Turns in one plane each, and the order they were made in; the first pair answered:
turn J720:
[  5.8 -10.2  21.2  -2.0  -3.6  -4.4  44.9  20.0  -7.0  10.7  -7.7 -24.3
  26.5  -1.0   2.2  13.5  10.9 -16.6  -6.8] |-> [  4.7  -6.4  24.4  -6.9 -12.0  -7.0  47.8  19.6 -13.4  15.7   1.6  -8.8
  24.0  -9.0   8.0  22.5   1.1  -3.4  -6.7]
[  1.1 -17.1  -4.6 -15.6   2.5   3.6  25.6  -6.8 -24.2  13.2 -14.1  -5.4
  16.7  -0.2 -23.0   3.7  -1.9   7.4  14.5] |-> [  0.5  -8.6  -4.2 -18.5  -7.4   2.2  22.8  -5.0 -22.1  16.2  -3.8  10.1
  11.3  -4.2 -14.9  11.7 -10.8  20.4  16.3]
[  2.0  -0.3  35.9  14.3 -12.6  -2.8   5.5  -7.6  -7.6  -7.6 -21.3   5.0
 -15.5   1.6   1.6  13.4 -20.2 -24.7 -25.7] |-> [  1.4   5.7  37.2  10.4 -17.5  -5.0  -0.4  -5.8  -5.8  -6.3 -14.2  17.1
 -19.3  -2.5  10.8  16.0 -25.0 -16.6 -20.3]
[ -8.6  -7.4 -13.7  16.7   0.1  -2.2   4.8 -12.9  10.0  -5.2  -6.3   2.1
  -8.9  16.2  -7.2  -4.5   9.8  -9.2 -13.3] |-> [ -8.1  -9.1  -8.9  17.1  -2.6  -6.9  10.2 -19.8   2.8   0.2  -6.4   6.9
 -10.8  12.5  -9.6  -0.1   5.8  -7.2 -15.8]
turn J376:
[  8.6  -5.5  22.9  -1.5   4.4 -27.3  15.9 -15.5 -27.5  16.0  -9.4  21.1
  -0.8 -11.6  -6.3  14.3   0.2  11.6  -0.4] |-> [  1.2  -2.1   1.1   1.5  26.4   2.4  -9.8  13.3  19.3 -10.1 -24.5 -17.3
   2.7   8.1  -9.4  -9.6  29.8 -16.6   5.3]
[ -1.8   3.7 -35.6   6.9  -6.5  -6.3 -27.0  -0.7  21.7 -14.8   3.8  14.5
   2.7   5.6 -11.2 -21.1 -15.5  -3.7  -7.5] |-> [  1.1   5.5 -25.0   0.3 -15.8 -15.4 -20.2  -6.1   7.7  -6.1  13.5  30.3
  -1.1  -2.9  -4.9  -6.6 -28.6  10.4  -6.8]
[ 12.0  -3.0   4.8 -15.1  37.7   6.1 -18.7   2.9  18.2  -0.8 -18.1 -21.6
  12.7   4.4 -10.7 -17.8  11.8   0.9 -10.5] |-> [ 12.7   9.1  22.8 -29.3  15.0  -6.8 -12.1   1.9  -2.4  15.5   5.2   7.4
   6.3 -11.8   8.5  12.2 -14.7  31.7  -0.3]
turn J32:
[ -8.7   9.5  -0.4 -36.8  -8.4 -16.7  -9.6  29.3 -19.1  24.8   9.9   2.4
  -6.4  -4.1  -1.7   3.0  13.1   8.3  -7.4] |-> [-10.2   7.7  -5.6 -36.0  -1.3 -10.2 -17.6  36.1  -5.2  17.1   3.5  -9.2
  -3.0   1.5  -5.1  -6.5  24.9   0.6  -4.8]
[ 22.5  -7.7   4.4  10.6  13.3  -3.3  15.4 -18.6  -9.2  -7.4   6.8   4.3
   6.4   3.8 -23.3  -5.0   2.3   0.8   7.1] |-> [ 21.7  -1.4  11.5   1.5   8.8  -5.4  13.8 -14.8 -12.1  -4.7  18.1  10.5
   4.6   0.1 -13.4   5.3  -4.3  10.6  15.7]
[  3.5   3.5   2.5  -1.9   3.9 -27.9 -12.4 -39.5   9.5  13.0 -14.3  27.4
  11.5 -13.8   2.4  -0.8  -5.2   7.1 -27.4] |-> [ -0.9  15.3  11.7 -14.0  -2.0 -22.9 -20.0 -28.4  13.2  14.7  -2.7  30.2
   9.2 -16.2  12.8   9.3 -10.9  17.6 -15.0]
turn J538:
[ -7.7  -2.5   4.1  -0.4   0.1  11.2  -0.8   6.8   6.4   2.8  -4.8 -13.2
   1.9   8.1   5.9  -6.7   3.3 -11.4  -2.8] |-> [ -2.6  -8.8  11.0   2.2   0.5   4.3   7.2  -3.1  -5.7   8.3  -6.8 -11.5
   3.6   5.2   1.0  -4.4  -0.1 -11.2  -4.4]
[ -4.9  -5.3 -21.4   7.3   5.8   8.9 -11.4   0.7  16.1 -10.2 -11.3 -12.9
   2.0   3.9   2.1  -9.6   9.8  -9.9  -9.4] |-> [ -0.5  -6.3   2.7  -6.6   9.6  11.0  -6.5   3.1   5.3  -1.9  -9.6 -31.4
   9.5   4.2  -0.1   0.8  12.2 -15.8   2.5]
[ -7.2  17.1   4.3  20.5 -13.5 -24.6  -9.6   9.1  10.1 -15.8 -16.3   4.3
   0.5   4.9 -11.4  21.3 -17.9  11.1   9.8] |-> [ -4.9  17.1  10.0  15.1 -12.1 -21.2 -10.9  12.3  10.9 -15.5 -16.0  -1.8
   2.3   6.2 -11.0  25.2 -16.7   7.9  16.0]
[ 10.6  -1.6  -6.3  -2.2   0.2  -1.6  22.8   1.6   1.4 -29.8   9.8  -0.8
   3.6  -6.2  -1.6  -2.8 -14.9  -1.3  -6.7] |-> [  9.9   1.3  -4.8  -6.5   0.7   4.9  19.2   9.3   7.6 -31.8  10.0  -4.0
   5.1  -4.4   2.9  -1.2 -13.9  -2.3  -4.5]
Now pairs of rows:
(2 to 3 turns a pair)
[  6.9  -0.3  20.1 -21.1   7.2  12.6 -23.1  38.9   2.0  -0.5  -5.7  -5.9
   5.0  42.2 -15.2  20.4  28.3 -22.7  11.2] |-> [ 13.3  -1.9  39.2 -25.8  -2.1  -2.9  -6.4  25.4 -24.3  16.5   5.1   9.7
   5.1  32.6 -16.8  37.6  11.9  -9.5  13.9]	J720, J376
[ -4.5 -13.5   0.4 -10.6  22.0  14.8 -42.4  34.6  24.9 -11.0 -16.6 -57.3
  19.6  46.0   6.3  -5.1  31.7 -41.7  30.8] |-> [-17.6  15.1 -33.2  -2.2 -26.2 -14.3 -49.8  26.2  20.0  -7.2  32.6  50.6
 -12.6  12.8  46.3  13.2 -21.6  35.0  21.4]	J376, J538, J538
[-16.9  -3.2 -42.8   1.7  20.9  -4.4   8.5  -3.9  -7.3   0.0 -44.1  15.4
 -21.1  37.2 -16.7 -33.2   1.9  -0.5 -11.6] |-> [-17.0  20.4   6.7 -50.8  14.4  11.1  -4.9  33.3  -6.3  10.4 -20.4  -6.2
 -18.9  37.4  10.9   4.7  -0.3  14.3  32.4]	J376, J538, J720
[-15.9  14.9  -6.0 -10.7  19.9  14.1  -2.3   3.7  11.6 -21.5 -13.3 -27.5
   2.4  -7.9 -11.4  -4.0  22.2  -9.4   4.7] |-> [-20.8  28.2  -5.6 -17.1   6.5  12.8  -9.4  14.5  13.1 -22.9   4.9  -5.8
  -6.2 -14.4   4.7   7.6   8.4  12.8  11.8]	J538, J538, J376
[  1.8 -14.3  -9.7  12.1  15.4  -6.1  -0.4 -14.9  -5.1 -11.2  18.9   7.1
 -25.4   0.4 -17.7 -24.0 -15.1 -40.2 -21.9] |-> [  0.6  -6.6  -3.6   7.6   5.3 -13.4   1.4 -17.1 -13.2  -3.6  33.4  27.3
 -28.8  -9.4  -7.0 -13.4 -28.9 -25.0 -20.3]	J720, J720
[  3.4   8.5 -14.0  31.5  21.6   6.1  -3.9   0.7  27.3  -3.1   1.7 -18.1
   0.6   7.8  -6.2 -21.7  -2.5  -8.8 -10.6] |-> [ 11.1  17.8  27.2   0.0   6.5  -5.2   9.0   2.7  -0.2  20.8  24.5  -8.1
  -1.0  -6.8   8.6  16.1 -20.3  16.0  10.2]	J538, J376
[  6.4  10.3  13.0 -24.1 -15.7 -27.6  25.4  -9.9 -32.7  10.8  27.0  26.2
  -3.5  -9.6   6.4  34.1 -23.3  19.8  -3.3] |-> [ -2.5  -6.8 -53.5  23.7   9.7 -13.0   6.7 -14.7   8.3 -24.7 -10.8  11.1
  -3.6   8.7 -18.9 -23.9   6.9 -17.6 -34.6]	J538, J376
[  2.1  23.7  -3.4 -21.0  -9.4   7.6 -22.4  24.7  13.5   0.6  13.6   3.6
 -14.5  -5.2  24.9   9.6 -10.9  19.8  26.2] |-> [ 18.3   6.0  32.7 -24.4  -3.5  -4.8   5.7   1.7 -24.6  22.4   0.9 -20.3
  -0.7  -6.1   4.5  20.4  -8.0   3.6  24.2]	J720, J538, J720
[  1.4   3.6  23.7 -28.9   3.4  11.6   6.5  13.5   0.2   9.0 -16.8 -18.2
  26.4  23.3  -5.2  10.6  34.2  -5.8   3.3] |-> [-11.1   6.2 -35.8   5.4  -5.4   3.3  -6.0   6.4  23.5 -12.6 -14.6  26.0
  10.1  16.4   0.5 -15.3  25.3   9.4 -23.2]	J720, J538, J538
[  3.5 -21.3   1.2   0.3  -6.7 -19.5  17.0 -30.6  -4.7  -2.6 -20.7 -10.1
  26.3  24.7 -25.4  -6.6  -7.7 -17.1  18.2] |-> [ -5.9  -7.9 -23.1   8.0 -25.1 -23.4   8.0 -27.2   4.9  -9.6  -4.0  35.0
   7.5  15.8  -7.8  -7.8 -26.3  10.2  13.0]	J538, J32, J720
[ -2.7 -16.4  -5.5  31.3 -21.2 -17.3  -3.9 -54.4 -39.6  25.5 -18.9  -9.8
  17.8  -8.4   3.5   1.0 -13.0  -0.2 -25.3] |-> [ -8.9  -2.7   1.2   1.4   0.8  22.2 -36.9  -8.2   2.1   7.0 -23.6 -65.5
  26.8  13.5  14.0  -3.9  15.9 -27.4   2.5]	J720, J376, J538
[  2.9  12.1  -5.6  24.4   3.2   0.7  15.0  38.3  27.6 -12.1   3.7 -40.3
  -0.6  10.0  -7.7   3.4   8.0 -21.0  -0.1] |-> [ 12.1   2.8  -4.4  43.2 -14.1 -28.7  40.3   4.6  -7.1   5.3   7.0  -2.9
  -3.9  -8.4 -13.7   9.1 -13.5  -4.4 -17.6]	J538, J538, J720
[-11.0  10.1  -9.5 -39.1  16.4  42.7 -36.1  63.4  49.7 -37.1 -10.4 -27.0
 -28.0  15.8  18.2 -20.0  30.1 -13.4  16.5] |-> [-11.4   7.6 -34.2  -1.9 -29.2 -12.0  -6.0   8.7   2.4 -13.7  15.7  83.1
 -51.2 -25.4  25.7 -10.0 -25.5  45.5 -17.5]	J376, J538
[  7.7   2.1 -19.0  -8.6  12.4   8.4 -15.6   7.4  18.9 -19.9   0.7   0.8
 -24.1  -1.6   5.8 -26.7  -4.0 -10.8 -17.8] |-> [ 18.0 -10.5   3.2  -7.4   5.5 -13.5  15.2 -19.7 -19.9   4.6   2.3  12.4
 -18.7 -12.7  -5.9 -11.9 -17.5  -4.0 -25.7]	J720, J720, J32
[-10.9   0.5 -16.3  18.3  19.9   0.2 -12.1 -25.4  -4.3   2.9  -9.2 -13.1
   5.0  24.3 -16.2  -4.8  -8.8  -1.1 -20.7] |-> [ -9.9   4.5   3.0  -0.6  22.7  10.5 -16.5 -11.9  -1.8   6.0  -6.4 -33.2
   8.8  29.7 -10.2   6.6  -3.6  -5.9  -4.4]	J538, J538
[  6.3   2.7  18.7 -19.9  20.8  47.9 -27.6  39.0  51.2 -28.4  26.0 -48.6
 -13.6  29.5 -12.1  -1.3  33.1 -33.8  27.0] |-> [ -4.9  12.7 -36.3  20.7 -22.7   5.5 -21.6   6.6  35.7 -25.6  55.6  69.0
 -44.4  -5.2   5.6  -5.7 -16.5  30.7 -11.4]	J376, J538, J720
[  4.7  -2.9  23.7 -19.4   8.3 -22.9  37.9   3.9 -13.5  31.3   0.2  -0.4
   0.6  10.6   3.3  34.7  -0.2  -2.7   4.3] |-> [-16.3  15.2 -34.8  -3.8   4.8  -5.8   1.7  29.1  35.9  -3.1   6.5  25.4
 -15.4  12.5  20.2   7.8   3.8   6.0  -5.8]	J538, J538
[-20.2 -12.6 -25.9  28.7   8.3  -0.2  -8.4  -1.2  33.5 -26.9   3.7  -7.6
  -8.4  -3.0 -17.7 -40.4  36.1  -1.5  -6.8] |-> [-16.3  12.0  34.9 -24.2 -14.3  -5.6  -3.0  16.2   6.0   1.3  41.8   3.9
  -7.8 -15.2   9.2  15.4   9.3  32.8  31.9]	J538, J376, J720
[ -1.0   0.9 -34.9  12.5   2.3  -1.1  -6.9  -0.9  28.9  -4.9  -4.6  12.1
   7.1   1.7   6.0 -13.3  -5.4  -9.5 -16.5] |-> [ 10.4  -4.9   6.0 -11.5  13.2   8.4   2.4   4.2  18.2   5.3 -10.3 -28.9
  23.2   9.3  -0.6   1.8   5.7 -27.9   0.7]	J538, J720
[ -8.1  11.7  22.1 -13.7  10.4   8.0  -4.5  14.5   4.6  -4.4   5.8 -41.9
  24.1  23.4  -4.0  20.0  15.3 -30.7  24.7] |-> [-14.9  17.8   5.9 -11.1  10.3  12.9 -14.9  22.7  19.3 -12.5   9.3 -33.9
  18.6  24.6   3.4  15.3  15.4 -27.2  24.9]	J538, J376
[  5.5   4.7   4.0  -7.4 -11.6  15.9  24.4 -29.1 -17.0  32.8  -3.2  -2.5
 -11.9   4.2   2.1  11.9  -7.6  -5.4  15.8] |-> [ -5.4  10.4 -37.2   8.4  -5.7  29.1   2.5 -15.9  15.2   9.8  -6.1   4.9
 -22.7   9.2   5.4 -11.1   1.3  -8.9   8.0]	J538, J376
[ 16.2   1.8  43.5  24.2 -13.4 -29.2  -7.4  -6.3 -18.7  30.9 -12.3  23.4
 -14.5 -23.7  -1.7  15.3  -9.1  -8.5  -8.4] |-> [ 13.6  -4.4  36.8  24.9   9.0  -7.9 -21.0   7.3   4.3  13.3 -33.2 -21.8
  -5.9  -7.3 -13.1  -4.3  17.5 -41.2  -4.9]	J376, J538
[  6.3  -2.1 -28.2  32.3  -6.4 -21.4  14.8 -25.9 -22.2   9.8  -4.6  27.8
   4.3  -3.6 -21.3 -18.5  -5.6  -0.2 -22.0] |-> [ -1.8  23.9 -19.4   6.4 -22.1 -14.6  -3.3   0.6  -9.9   8.2  24.3  45.6
  -6.9  -7.8  10.2   1.9 -19.9  30.2   1.2]	J720, J32
[-3.5  1.7  1.1 -4.2 -5.6 -1.5 -7.0 17.7  8.7 -2.1 12.2  1.8 -8.8  6.7
 11.0  5.1 -9.4  7.8  2.6] |-> [ -6.3  -5.2 -15.4  11.5  -0.4  -4.0  -6.4   9.4  13.1  -9.1   4.3   3.7
  -8.0   7.7   1.7  -7.3  -6.3   0.7  -9.3]	J376, J538
[ -0.3  -9.8  21.0 -29.9 -13.0  -4.7   9.4  17.6   4.2  13.2  17.4   7.4
   0.5  -8.8   8.3  11.5   2.8   3.3  21.9] |-> [ -7.3  -4.9  -0.2 -25.4 -15.0   1.5  -4.1  25.4  23.9   1.3  21.8  15.8
  -5.5  -7.3  14.1   0.5   4.0   5.9  17.5]	J538, J538, J538
[ -9.1   2.7 -25.1  19.4  10.9  19.4 -18.7  18.2  37.6 -13.1  -9.8   9.2
  -9.4  11.8  15.3 -15.8  19.0  -8.3  -8.8] |-> [  6.7  -8.0  38.9  -8.0  20.2  13.4   9.1  10.2  -3.8  13.3 -16.9 -29.6
  11.1  13.6   1.5  13.3  22.4 -21.7  11.2]	J538, J720
[ 14.2  -0.1  12.0  -5.3  16.2  -1.5   9.9  -6.0  -5.9   7.2  -5.5 -20.3
  13.0   2.0  -6.4   5.6   5.3 -10.3   1.7] |-> [  0.0  16.7 -11.4  -6.7   9.7   7.4 -13.2  13.9  22.4  -6.4   6.6  -3.7
   1.2   1.4  10.8   0.8   0.3   4.3   5.4]	J538, J376
[ -2.6   3.4 -44.7  13.6  -1.2  -4.3 -16.1 -22.9   2.1 -18.2   5.0  43.7
  -5.4  -0.2  -7.6 -23.4  -5.8   2.9 -28.9] |-> [ 14.3 -13.4  -3.0   5.5   0.9 -21.4  13.2 -44.4 -39.6   7.7  -0.3  27.5
  10.2  -5.6 -20.6  -3.5 -10.1  -3.4 -25.2]	J538, J538, J538
[ 29.3   9.0  15.4   4.7  -5.9 -19.3  34.5 -19.2 -39.4  34.3 -24.1   6.2
  11.8 -14.8  -7.4  19.8   4.3  19.8   9.9] |-> [ 24.4  25.1  30.4 -25.4   2.7   7.7  11.9  19.2 -15.5  25.4 -15.5 -23.9
  12.6  -3.4   8.2  29.2  14.5  14.7  38.2]	J538, J538, J538
[ -0.7  24.7  15.8 -29.3  -8.2  16.2 -11.2  35.3   6.9  -1.0  28.0  -4.6
  -6.3  -2.2  19.5  24.2  -3.1  13.7  29.9] |-> [  2.8  -1.6  -8.0   2.4  20.0  23.2  -7.0  19.9  19.8 -15.7 -12.9 -43.3
   5.6  13.2 -13.4 -15.8  28.5 -32.1   7.2]	J720, J32
[  4.2  12.9  52.2 -49.4  -5.6  14.3   2.6  18.9  -9.2   6.9  15.0 -22.3
   9.2   0.0  14.8  24.1   7.4  -5.3  19.7] |-> [  4.1  12.2  50.0 -43.0 -17.4  -0.4  10.9   5.6 -25.0  14.1  23.7   8.3
   4.6 -13.8  17.0  31.6  -8.7  13.4  14.8]	J32, J376, J720
[ -3.7   6.3  29.1 -29.6  -0.4   4.8   4.7  12.5 -10.9  10.9   4.8  -9.9
  -3.6  -4.9  14.8  21.0  -0.7  -1.1  15.4] |-> [ -1.5 -17.3 -11.7  13.0  10.9  -4.3  12.1 -17.9  -6.2  -0.1 -22.7  -5.2
  -0.1  -0.6 -14.0 -15.4  12.5 -24.4 -21.2]	J538, J376, J32
[ 13.1  -0.4  18.7 -20.4  -2.6   4.2   0.8 -16.6 -28.6   8.0  -3.1 -29.2
   4.6  -5.6 -25.7   2.8   1.2 -23.6  15.6] |-> [  1.7   5.5 -27.2   0.9  -0.3  15.3 -22.9  -5.5   9.5 -19.7 -10.4 -19.4
  -6.1   1.2 -21.8 -23.0   9.0 -26.7   2.0]	J538, J32, J376
[ -6.9   9.9  -2.8  -9.2   6.9  15.4 -10.9  13.8   8.1 -11.4 -11.6 -15.1
   1.5   4.4  -6.5  -7.8  14.4  -7.0  12.5] |-> [ -2.4  -1.2  -6.7  10.1  -6.4 -11.1  11.6 -17.5 -19.7   1.2  -9.2  17.4
  -1.3  -9.7 -13.5  -4.9  -3.1   7.6  -6.0]	J538, J538, J720
[  5.1  17.9  32.2 -46.5   8.4  -3.1  22.4  11.5   1.8  -2.7   7.7   6.6
   7.8 -10.8   0.3  26.3 -30.9  -0.1   8.2] |-> [ -5.3  28.3   8.9 -44.4   8.5   7.9   2.6  26.5  27.5 -18.3  11.1  13.1
   2.3  -6.1   9.6  13.6 -26.7   3.5   7.9]	J538, J538, J538
[  8.8 -16.1  -0.6  40.7  -6.1 -43.3  17.7 -33.9 -50.5  16.2 -18.8   2.1
  -4.4  10.4  -1.6   6.5   3.5 -21.7 -29.9] |-> [  2.9  -9.9   0.9  20.8  17.5  -7.9  -8.1   2.9 -12.2  -0.3 -29.1 -53.9
   3.7  30.7   1.7  -6.1  33.7 -52.4 -11.1]	J32, J376, J538
[  5.9  10.4  27.5 -28.5 -13.7 -13.4  17.7 -14.7 -28.6  16.0  15.1 -41.2
  13.8 -12.2  -9.7  35.5  -4.3   5.8  20.5] |-> [-14.6  19.0 -62.8  19.0 -20.4 -14.1  -9.2 -17.4  13.3 -18.5  11.8  13.6
 -10.1 -15.2  -2.6  -8.9 -10.4  21.3 -17.8]	J32, J538, J538
[ 11.0   2.9  39.0 -30.6   6.4   3.9  -3.9  10.4 -16.5   6.3  -0.6 -13.4
   9.3   0.1  -0.1  14.7   1.2  -9.0  20.6] |-> [  1.8  10.6  -4.0  -3.8 -12.7 -12.9  -9.2  -4.1  -9.6  -3.0  13.8  47.5
  -9.9 -14.5   9.1   3.6 -20.5  21.7  -0.6]	J538, J32, J538
[ -1.4  28.0 -23.3  28.6  -3.4   4.6  -8.1  -3.4  19.7 -22.8  25.5  45.6
 -11.3   0.4   5.3  -0.4 -28.5  11.9  -3.6] |-> [ 18.9  17.7  47.7  -4.3   1.8  -0.3  18.5  -9.3 -20.9   8.0  22.8   2.7
   8.3   1.4  -3.4  33.3 -28.1  -0.5  22.5]	J538, J538
[ -9.0   2.9 -14.2  -3.9  27.4  27.8 -42.1  16.7  23.2 -27.4  -1.4 -29.2
 -16.8  16.6 -15.0 -23.5  16.1   2.4 -14.1] |-> [  7.4 -14.4  18.5  -4.5  33.9  12.8 -12.7  -5.9 -11.5  -5.7 -15.5 -48.7
  -2.7  14.6 -33.8 -12.2  19.9 -11.4 -17.5]	J32, J538, J538
[ -7.2  12.2 -14.2  16.5 -13.2  -9.9   4.5 -12.2   4.5   0.2  11.7  37.1
  10.0 -12.8  -1.9  -4.3 -18.5  18.0 -13.9] |-> [ -1.2  16.7  33.5 -21.0  -4.7   5.7   2.1  10.8   1.6   9.9  15.4  -6.6
  21.3  -6.1   3.7  20.9 -10.2   6.4  16.8]	J538, J538
